Each row is where one point has got to under a steady rotation. How many ticks took it there?
The counts run from 0 to 212.
98 78 113 90 118 86 126 89 109 84 63 122 96 119 114 102 97 119 74 109 111 92 108 80 155 99 100 115 107 98 96 99 79 => 114
82 99 93 99 96 110 92 106 96 90 114 84 89 82 71 120 66 93 76 105 39 107 98 107 93 94 112 107 76 97 109 121 110 => 41
102 95 90 94 109 112 110 149 79 86 80 108 117 109 113 111 126 116 128 101 103 94 115 98 123 128 102 113 91 117 128 80 117 => 168
106 82 93 119 81 127 88 90 105 104 118 98 51 118 94 113 85 132 82 109 121 124 90 127 88 92 96 84 99 83 99 102 119 => 86
64 102 139 90 72 93 105 100 78 103 86 76 107 86 121 113 112 104 109 68 91 126 112 128 105 81 100 106 88 85 108 103 103 => 142
70 77 102 87 126 88 125 94 99 100 61 114 99 80 94 112 98 116 112 110 114 104 117 81 86 115 72 102 124 69 118 117 97 => 98
88 98 109 98 127 78 91 123 88 110 97 128 93 90 96 94 140 115 92 81 76 83 108 82 108 138 83 115 112 113 100 68 91 => 12
96 95 88 84 96 105 105 109 112 106 84 136 112 115 65 120 103 102 105 96 50 90 96 114 121 131 97 107 67 111 105 89 114 => 176
106 93 84 70 100 102 103 114 87 62 79 111 128 96 94 140 86 111 70 100 101 116 103 100 100 133 106 88 97 100 113 87 117 => 184
107 80 86 99 85 136 79 92 100 107 117 111 49 118 97 111 85 128 92 113 116 113 101 122 88 91 86 85 111 83 102 91 115 => 85
68 85 120 99 97 79 89 106 73 57 70 108 116 85 114 108 129 115 99 64 105 96 89 103 102 82 108 119 93 90 99 97 118 => 3
72 70 89 120 114 105 96 118 75 64 131 102 85 103 96 120 99 99 77 76 102 115 79 101 85 70 122 117 103 101 88 100 119 => 205
105 105 96 88 77 95 104 83 111 105 85 111 87 116 109 95 105 129 65 101 72 99 107 91 111 121 83 86 122 110 108 62 61 => 130
102 103 85 75 92 114 97 104 109 104 95 144 104 111 65 129 93 89 102 99 50 91 105 113 124 126 100 108 84 106 98 86 112 => 177
109 98 98 101 105 64 70 111 115 54 101 125 86 101 86 99 105 133 81 85 87 94 100 101 111 111 100 122 71 118 118 103 105 => 19
96 136 112 98 72 83 124 96 105 131 83 138 93 106 132 115 123 98 90 96 82 96 106 105 96 83 88 92 96 85 120 77 113 => 124
98 108 72 117 64 111 118 131 84 71 117 92 108 81 104 117 95 103 100 101 105 129 110 108 93 97 134 74 104 86 107 90 116 => 188
95 100 106 75 79 98 100 104 122 104 95 97 79 102 98 99 126 104 48 98 108 126 131 129 112 100 102 87 97 114 110 85 70 => 133
85 100 95 114 80 92 126 105 116 73 74 108 84 100 132 129 108 119 113 94 94 83 87 85 110 65 103 105 106 121 128 109 99 => 120
113 74 124 123 103 137 91 94 122 108 112 143 90 109 101 90 82 82 74 92 76 94 89 83 110 111 93 114 113 82 98 89 113 => 61
81 49 95 106 109 133 74 93 107 79 89 106 108 89 80 99 111 113 68 85 77 88 79 90 96 122 99 94 120 90 94 98 109 => 199
81 87 86 101 79 100 111 111 85 88 74 121 137 83 86 77 99 115 113 86 80 103 105 94 95 126 106 72 93 69 88 81 115 => 192
64 94 117 118 106 104 96 120 96 113 91 78 84 90 89 97 153 98 91 96 90 123 111 114 89 129 87 121 105 114 119 79 90 => 150
79 110 142 93 58 90 96 90 87 100 82 93 105 85 116 108 110 98 99 71 100 134 112 134 111 79 105 105 88 78 108 103 108 => 141
82 91 92 91 86 128 100 112 90 112 95 132 120 76 83 78 110 84 107 90 79 104 124 108 104 109 111 75 105 60 85 83 116 => 194
98 104 108 85 52 92 75 73 99 50 67 105 88 97 110 99 84 118 101 91 99 117 112 111 116 85 98 100 102 97 104 82 86 => 138
86 119 117 104 92 95 86 110 60 92 105 130 92 85 121 107 121 92 119 74 89 90 108 97 107 70 105 118 121 79 90 71 117 => 6
98 102 89 91 80 96 108 87 106 107 93 99 88 119 110 104 103 132 79 96 55 89 98 85 106 115 83 82 120 119 113 72 61 => 129
78 87 111 116 96 94 132 84 93 107 114 93 72 79 90 119 70 110 112 108 109 135 113 103 113 92 105 94 128 71 86 119 90 => 94
125 113 130 127 93 105 99 117 92 84 122 91 115 100 122 121 108 112 105 95 106 117 118 96 144 122 114 126 121 85 124 104 108 => 164
95 112 103 132 82 95 68 90 111 72 109 118 75 111 70 89 108 89 94 111 86 117 116 111 109 104 96 145 113 91 106 80 91 => 155
97 108 98 107 94 128 103 148 92 114 101 88 65 63 101 104 113 111 113 113 86 110 113 113 112 118 113 77 91 119 116 96 117 => 32
102 95 107 136 88 117 111 126 98 75 79 125 104 86 107 54 89 88 101 111 108 112 110 79 98 108 109 99 99 68 101 77 122 => 53
94 58 100 75 104 118 97 108 116 120 96 114 94 103 102 102 105 138 101 82 100 98 107 105 81 123 73 73 91 95 127 117 110 => 81
90 76 88 79 91 81 132 122 91 98 107 135 103 108 109 93 71 111 139 67 94 109 116 88 90 102 96 86 88 107 110 101 101 => 74
87 58 101 99 115 130 68 94 100 77 82 126 104 91 83 98 109 108 61 89 91 92 84 90 94 123 94 100 115 84 84 89 117 => 200
106 108 94 118 105 97 75 127 125 83 139 115 55 84 85 102 127 109 83 100 88 100 113 106 117 98 108 116 107 124 111 99 87 => 16
66 61 101 113 102 128 115 133 103 109 102 115 104 101 94 68 95 86 114 82 61 88 101 94 96 87 106 106 74 94 106 108 116 => 57
62 99 120 84 80 109 94 100 61 100 81 73 105 86 119 112 105 113 131 72 66 103 106 101 104 93 88 113 114 100 110 90 90 => 144
94 67 104 94 116 128 69 99 97 78 86 134 96 93 84 103 114 94 52 92 107 101 92 99 90 114 98 105 116 79 85 79 123 => 201
85 101 73 131 67 105 119 124 88 69 112 85 115 82 98 105 93 116 107 93 97 125 99 102 92 104 135 66 97 90 105 95 115 => 189
